One turning vector, and how many steps it has turned
The counts run from 0 to 342.
[122 125 142 104 175 114 148 141 107 158 134 133 123 103  62 127 132  95
 138 102  98 141 166 131 128 135 131 132 138 112 121 142  67 116 115 166
  60 122 106  81 163 145]
144
[159 136 165 112 107 134 106 100  86 138 118 132 150 115 146  85 124  84
 175  72 115 120 143 110 149 148 183 133 136 137 153 114 112 124 109 109
  74 145 150 122  81 106]
25
[126 143 107 143 130 166 105 131 114 104 176 124 128 143  60 133 159 100
 138 106 122 119 182 153 166 151 126 111 144 125 114 160  84  92 118 119
 114  79 164 126 126 143]
296
[130 143 134 110 120 157 168 156 117 100 145 148 126  85 140  81 124 130
 120 114 128 133 163 138 141 135 168  88 132 131 126 115 114 130  83 127
 139 136 155 127  27 151]
178
[147 146 133 165  97 136 102 118 107 150 180 152 108 121 108 197 131 109
 146 110  85  99 151 145 172 152 129 152 138 149 139 164 107  86 134 151
 120 116 148 112 108 142]
223
[108 191 121  81 104 178 131  97  96  96 146 143 143 137 156 111 120 145
 132 138 110 132 154 132 152 110 123 104 146 126 112 115 142  94 125 134
  78  97 177  96  84 151]
194
[128 100 188 129  81 144 121  98 139 137 172  97 155 132 108 152 149 160
 133  97 117 137 183 125 168 132 133 122 192 103 143 109 128 132 148 109
 140 143 137 112  93 153]
111
[130  70 121 147 118 128 169  76 105 161 131 112 123 130 100 137 136 141
 126  78 108 122 132 123 120 159 116 100 130  95 115 107 105  94 157 158
  84 116 139  61 115 104]
131
[171 109 107 154 112  97 151  75 111 132 124 159 115 110 134 126 105 129
 136  97  88 159 171 162 117 131 112 136 168 134 116 119 107  90 121 162
 128 141 150 100  76  92]
5
[126 108 134 112 142 147 167 104 133 158 154 156  88  94 112 123  91 178
 126 100 128 134 176 105 169  90 140 129 147 126 143 126 138 129 119 166
 106 139  85 101  66 132]
330
[138 118 182 151  96 144  98 139 123 142 159 106 162 106 104 146 138 134
 124  72  97 133 181 154 146 126 137 118 170 125 168 136  81 125 102 106
 143 129 100  82 132 116]
240
[152 105 147 115 126 136 141 108  83 129 159 108 148  95 128 106 174 108
  99 134 132 140 149  89 150 137 170 105 122 131 122 101 103 136 124 153
  81 142  87  81  76  96]
32
[106 117 157 125 107 165  96 155 133 141 156 118 104 128  74 112 130 113
 152 107 112 148 171 112 194 127 120  81 161 149 131 116 126 164  89 137
 118 113 113  86 107 100]
313
[143 142 141 139 122 184 122 111 116 141 154 119  96  77 113 147 107 126
 137 149  98 146 144  88 168 133 111 106 189 142 106 110 134 150 105 159
 139 103 138  60 109  92]
318
[115 151 140 101 125 170 116  88 122 116 138 169  99 100 126 137  84 151
 165  88 123 130 183 111 172  96 138 135 155 146 154 144 163 123 102 137
  96 130 110 109  82 139]
326
[117 140 138  99 129 166 126  95 126 127 137 167  96  97 119 133  85 159
 156  91 129 132 184 110 177  95 141 135 148 142 159 138 161 122 111 142
  93 131 100 109  81 141]
327
[126 122 171  95 129 159 167 108 111 126 138 114 135  85 132 166 128 146
 153 113  94 153 138 131 131 142 151 133 180  81 139  76 133 105 180 143
 130 136 165  82 108 140]
117
[165 164 158 151 106 159  76  94 125 133 152 138 141 106 124 143 103 101
 153 142 116  91 153 113 203 124 136 152 175 133 139 146 136 102 118 126
 134 109 150 101  77 143]
95
[128 121 127 157 108 120 150 104 103 151 138 125 143 148  86 123 141 108
 139 118 107 117 134 130 142 194 132 113 130 104 100 140 110 113 127 136
  97 122 180 148  64 205]
280
[140  79 150 151 125 137 154  74 105 153 119  96 162  96 115 108 131 146
  92 123 127 120 132  91 134 136 131 107 143  96 118 109 117 132 119 145
  92 119  91  54  78 134]
260
[130 100 190 126 101 156 127  95 131 141 160  93 149 122 108 156 132 160
 146  94 115 152 161 125 162 131 143 131 195  89 151  87 133 125 167 110
 136 128 145 110 112 149]
113
[142 113 160 147  86 124 119 142 126 112 160 135 156 105 122 152 154 117
 106  82  89 128 193 171 140 122 135 110 151 146 160 140  87 112  94 125
 152 156 104  84  99 104]
237
[153 124 152 127 156 124 123 144 104 159 150 109 146 112  96 107 130 127
 145  92 102 162 194 159 145 104 158 155 178 116 151 119  57 127 131 140
 100 121 107 106 131 100]
14
[156 166 144 161 114 157  94 127 116 142 158 124 143 101 124 145 123  95
 132 179  99 101 157 122 194 115 121 144 175 134 122 138 110 117 121 154
 140 114 141  79  79 131]
92
[157 129 154 129 165 130 127 149  99 169 157 107 142 106  96 105 128 122
 144  99 100 152 185 149 149 108 156 156 178 113 145 119  51 130 139 144
 106 120 114 102 133 101]
15
[136 177 135 111 108 182 106  83 110 111 137 162 111  88 140 153  93 131
 154 117 106 129 172  99 154 116 123 129 172 152 129 141 161 125 101 136
 115 127 152  98  84 132]
323
[ 97 134 145 105 108 141 185 142 104 120 167 148 123 106 115 139 157 138
 106 104 113 122 146 125 128 167 155  85  99 128 123 144 115 126  97 137
  95 146 137 125  69 204]
50
[129 126 138 117 172 117 153 141  98 160 134 129 122  96  63 131 136  92
 138 113  91 133 159 124 122 143 131 132 138 111 117 146  64 124 115 167
  72 121 115  81 153 148]
145
[146 150 136 159  98 136 112 129 103 150 187 156 110 119 109 199 139 109
 137 125  77 103 152 150 170 150 127 150 137 145 137 160 100  91 142 162
 118 124 143 106 106 141]
222
[136 138 173 122  78 118 131  80 111 160 143 131 144 135 136 132 107 172
 147  84  91 190 164 142 132 123 122 143 200 117 143 102 138 125 129 124
 105 132 142 137 100 153]
340
[114 140 142 107  91 146 120 159 140 101 145 152 109 126 101 101 134  82
 155  99 105 123 180 132 167 132 118  70 137 165 120 131 120 136  70 135
 129 145 151  96  85 110]
309
[158 110 159 112 137 137 120  84 150 114 132 160 114  95 123 118  99 116
 159 106 135 125 144 107 211 107 163 148 153 114 154 106 155  85 137 134
 126 126 120  97  68 130]
100
[125 163 136  99 117 176 112  84 117 109 136 173 104  97 131 141  85 143
 161  97 117 127 183 111 165 102 137 131 163 153 150 146 165 124 100 132
 101 131 124 109  83 140]
325
[167  95 143 135 122 101 150 112 136 117 140 176  97  85 122 146 119 110
 131  69 100 151 141 156 168 135 147 132 124 133 154 107 117  62 123 153
 142 134 114  84 101  86]
231
[149 148 165 120 131 160 147 124 102 128 107 133 152  45 158 141  99 102
 140 105  92 109 129 123 114 141 157 127 158 109 151 113 103 119 110 128
 132 139 148  56  96 122]
248
[107 134 150 111  91 150 114 161 142 112 148 147 113 133  94 103 133  91
 155  99 106 132 185 130 176 125 115  68 140 166 123 128 121 148  69 134
 124 141 142  97  84 107]
310
[176 132 146 136 160 138 144 143  93 174 159 104 141  86 112 113 126 115
 138 119  99 130 166 134 139 120 160 153 177 109 130 118  50 124 136 147
 110 124 139 101 116  99]
17
[142 106 124 134 100 113 165  64 104 128 128 126 138 128 120 138 147 124
 115  96  92 129 142 135  94 157  97  98 142 112 102 115 103  83 131 151
  90 130 166  59 126 107]
134
[150 139 139 168  95 134  99 108 110 155 174 159 106 123 109 192 127 111
 152  91  90 105 149 148 179 153 134 154 136 146 148 161 109  83 133 140
 118 116 148 119 114 136]
224
